195,121,57,81,13
131,96,106,81,96
90,90,128,77,134
| 106

5,1,2,7
8,0,3,4
| 1

5,4,1,5,5,8
6,6,7,7,6,7
6,5,7,7,7,6
| 7

1,61,27,165,241
144,30,167,142,207
| 27

6,7,5,3
3,5,3,2
2,5,3,3
| 5

409,297,977,624
206,628,577,355
| 297

5,6,6,6,5
9,5,5,1,7
7,5,5,3,6
| 5
---
array([[-0.028, -0.014,  0.018, -0.085,  0.013, -0.121, -0.115,  0.016,
        -0.082, -0.009, -0.068, -0.048, -0.055, -0.041],
       [ 0.009, -0.082, -0.039, -0.045,  0.047, -0.024, -0.100, -0.011,
        -0.069, -0.013,  0.034, -0.108, -0.012, -0.081],
       [-0.124,  0.090, -0.123,  0.033, -0.002,  0.126,  0.149, -0.075,
         0.020,  0.083, -0.128,  0.030,  0.040,  0.030],
       [-0.009, -0.086, -0.042, -0.010, -0.064,  0.078,  0.029, -0.023,
         0.028, -0.103,  0.059, -0.095, -0.018, -0.018],
       [ 0.074, -0.194,  0.036,  0.023,  0.043, -0.039, -0.132, -0.089,
        -0.015, -0.016, -0.030, -0.010, -0.113, -0.141]]) >> 0.018

array([[-0.83, -0.09, -0.07,  0.39,  0.20,  0.03,  0.14, -0.09,  0.12,
         0.16, -0.05],
       [-1.72,  0.62, -0.16, -0.60,  0.06, -0.02, -0.10, -0.59,  0.02,
         0.14,  0.10],
       [ 1.34, -0.94,  0.14,  0.21,  0.22,  0.24,  0.24,  0.81,  0.20,
         0.06,  0.14],
       [ 0.49, -1.12,  0.25,  0.09,  0.14,  0.31,  0.24,  1.11,  0.20,
         0.13,  0.00],
       [ 1.99,  1.31,  0.63,  0.63,  0.21,  0.18,  0.28, -0.15,  0.14,
         0.06,  0.22],
       [-0.26,  0.41,  0.01,  0.46,  0.23,  0.01,  0.13, -0.17,  0.15,
         0.14,  0.12]]) >> -0.07

array([[ 0.01, -0.11, -0.15, -0.17, -0.05, -0.12, -0.01, -0.07,  0.02,
        -0.21, -0.15, -0.09, -0.25,  0.01],
       [-0.08, -0.11, -0.13, -0.09, -0.08,  0.10,  0.03,  0.00, -0.14,
        -0.10,  0.01, -0.16, -0.08,  0.06],
       [-0.05, -0.07, -0.10, -0.17,  0.05, -0.09, -0.10, -0.11, -0.18,
        -0.16,  0.06, -0.04, -0.01, -0.01],
       [-0.15, -0.06, -0.15,  0.00,  0.02, -0.10, -0.08, -0.10, -0.16,
        -0.21, -0.13, -0.12, -0.05, -0.19],
       [-0.10, -0.02, -0.16, -0.12, -0.09, -0.22, -0.12, -0.19, -0.17,
        -0.05, -0.05, -0.05, -0.02, -0.08],
       [-0.05, -0.11, -0.04, -0.06, -0.06, -0.11, -0.16, -0.08, -0.15,
         0.08, -0.14,  0.06, -0.01, -0.12],
       [ 0.18, -0.19, -0.14, -0.08,  0.00, -0.06, -0.07, -0.20, -0.21,
        -0.03, -0.20, -0.10, -0.06, -0.06],
       [-0.17, -0.05,  0.02, -0.08, -0.12,  0.00, -0.15, -0.07,  0.00,
        -0.05, -0.01, -0.12,  0.02, -0.07]]) >> -0.15

array([[ 10.766,  -6.175,  -7.508,   8.647,  -4.114,   7.468,  13.257,
         -8.330],
       [  6.678,  14.407,  18.711, -15.135, -13.754,   4.559,  -4.797,
         20.131],
       [ -4.202,  14.440,  13.342,  -7.471,   3.083,  -3.003,  -9.629,
         16.511],
       [  4.341,  -3.328,  -3.544,  12.957, -10.149,  12.751,  13.375,
         -3.245],
       [ -8.163,  11.783,   5.514,   4.768,  21.246, -13.496, -15.744,
         12.916]]) >> -7.508

array([[-0.007, -0.023, -0.020, -0.018,  0.047, -0.033, -0.007,  0.031,
        -0.049, -0.033],
       [ 0.185,  0.142,  0.075,  0.215,  0.109, -0.232,  0.003, -0.203,
        -0.020, -0.011],
       [-0.007, -0.022, -0.021, -0.018,  0.054, -0.036, -0.007,  0.032,
        -0.053, -0.033],
       [ 0.077,  0.051,  0.029,  0.080,  0.059, -0.094,  0.004, -0.069,
        -0.015, -0.010],
       [-0.013, -0.024, -0.018, -0.028,  0.038, -0.010, -0.005,  0.041,
        -0.040, -0.026],
       [ 0.078,  0.063,  0.036,  0.088,  0.053, -0.087,  0.006, -0.074,
        -0.004,  0.000]]) >> -0.020

array([[ 148.677,  -54.685,  187.075, -145.080, -159.407,   11.982,
          94.169,  -94.739, -148.817,   46.935,   84.194,   -1.854,
        -138.679],
       [-185.268, -253.616,  -12.210,  148.963,  115.139,   45.321,
         181.642,  -14.506,   40.267,  -15.380,  -34.892,  -27.921,
        -155.060],
       [  -0.385,  -53.169, -100.032,  -83.920,  -65.545,  -16.475,
         179.443, -241.795,  240.936,   23.950,  142.038,   78.512,
        -141.396],
       [-130.370,   72.284,  113.912,   47.196,  -56.315, -185.201,
         -43.660,   77.914,   87.000,  145.450, -119.797,  -56.933,
         -75.351],
       [ 161.430, -146.504,   21.066,  -17.709,  179.147, -120.677,
         151.396,  -17.323,  -89.073,  -32.858, -150.830,   49.708,
         -47.480]]) >> 187.075

array([[  25.7,   76.9,   25.9,  117.9,   59.1,   10.2,   13.5,   77.9,
           8.6,   25.7,   71.2,   18.5,   23.9,   14.6],
       [ 107.0,  -32.3,   77.2, -175.6,   37.5,  165.9,  172.5,   -3.9,
         144.8,   16.0,  -74.2,  155.3,   66.3,   64.0],
       [  50.9,   79.4,  -19.2,  128.1,   35.6,  103.0,   17.8,  187.2,
          66.5,   61.9,   49.0,   23.7,   -2.8,   42.6],
       [  67.9,    8.7,   75.7,   -0.6,   -0.9,   87.3,   43.3,    8.5,
         103.6,  159.1,   63.3,   41.8,   99.1,  150.9],
       [  34.5,   32.9,   90.7,   83.3,    0.5,    1.0,  -17.6,  -29.8,
          47.8,  188.4,  133.7,  -12.1,  117.2,  159.6],
       [   4.2,   39.7,  124.2,   28.5,   81.4, -109.3,   36.1, -141.2,
         -48.5,   -4.3,   87.2,   34.7,   95.4,    8.0],
       [  17.8,   68.4,   50.9,   57.7,   99.3,  -34.0,   57.9,    6.6,
         -28.7,  -75.6,   32.8,   57.0,   18.6,  -58.9],
       [  40.2,   69.1,   17.6,  131.8,   22.1,   57.4,   -7.0,  114.3,
          52.8,  114.0,   91.0,    0.4,   39.6,   86.3],
       [  35.9,   29.8,   93.0,   64.0,    9.5,    0.4,   -2.4,  -38.5,
          44.8,  162.3,  118.2,    1.3,  112.7,  141.3],
       [ 115.6,  -23.4,   53.8,  -59.0,  -48.6,  221.5,   71.8,   84.5,
         208.1,  244.6,   26.3,   67.0,  104.4,  234.0],
       [  -1.6,   88.3,   46.8,   71.5,  139.2,  -84.8,   67.2,   -6.0,
         -81.1, -169.0,   19.4,   65.8,   -8.7, -140.4],
       [  16.7,   52.8,   85.4,  120.7,   19.8,  -40.6,  -31.6,  -30.7,
           9.3,  150.6,  145.4,  -23.8,  102.8,  120.4]]) >> 25.9
---
[[ 34 -44  -5 -33]
 [ 21 -10  46 -18]] Out: -10

[[  0  -1  -8  -1 -10  -6  -8]
 [ 11  -8  -4   7  -9  -4 -24]
 [ 19  -4 -12   5 -27   1 -43]] Out: -9

[[ 21  -7 -11  -9  -8 -38]
 [ 15  48  37 -49 -32 -27]] Out: -49

[[34 20 34 25 41 32 29]
 [46 14 30 17 45 37 42]] Out: 45

[[-48  31 -46  24]
 [-37  22 -33  19]
 [ 10 -12   0  -6]] Out: 22

[[-36 -43 -21 -16  31  13 -20]
 [-27 -20 -40 -30  57 -12 -42]
 [-15 -30  17  11 -20  29  19]] Out: 57

[[-14 -47  38 -22]
 [  1   2  -3  -3]
 [ 43 -43 -42 -26]] Out: 2

[[ 19  18 -13   7   0 -48]
 [-16 -20   8 -10 -15  16]] Out: -10

[[ 25   9  42  -5]
 [-40   8 -33 -14]] Out: 8
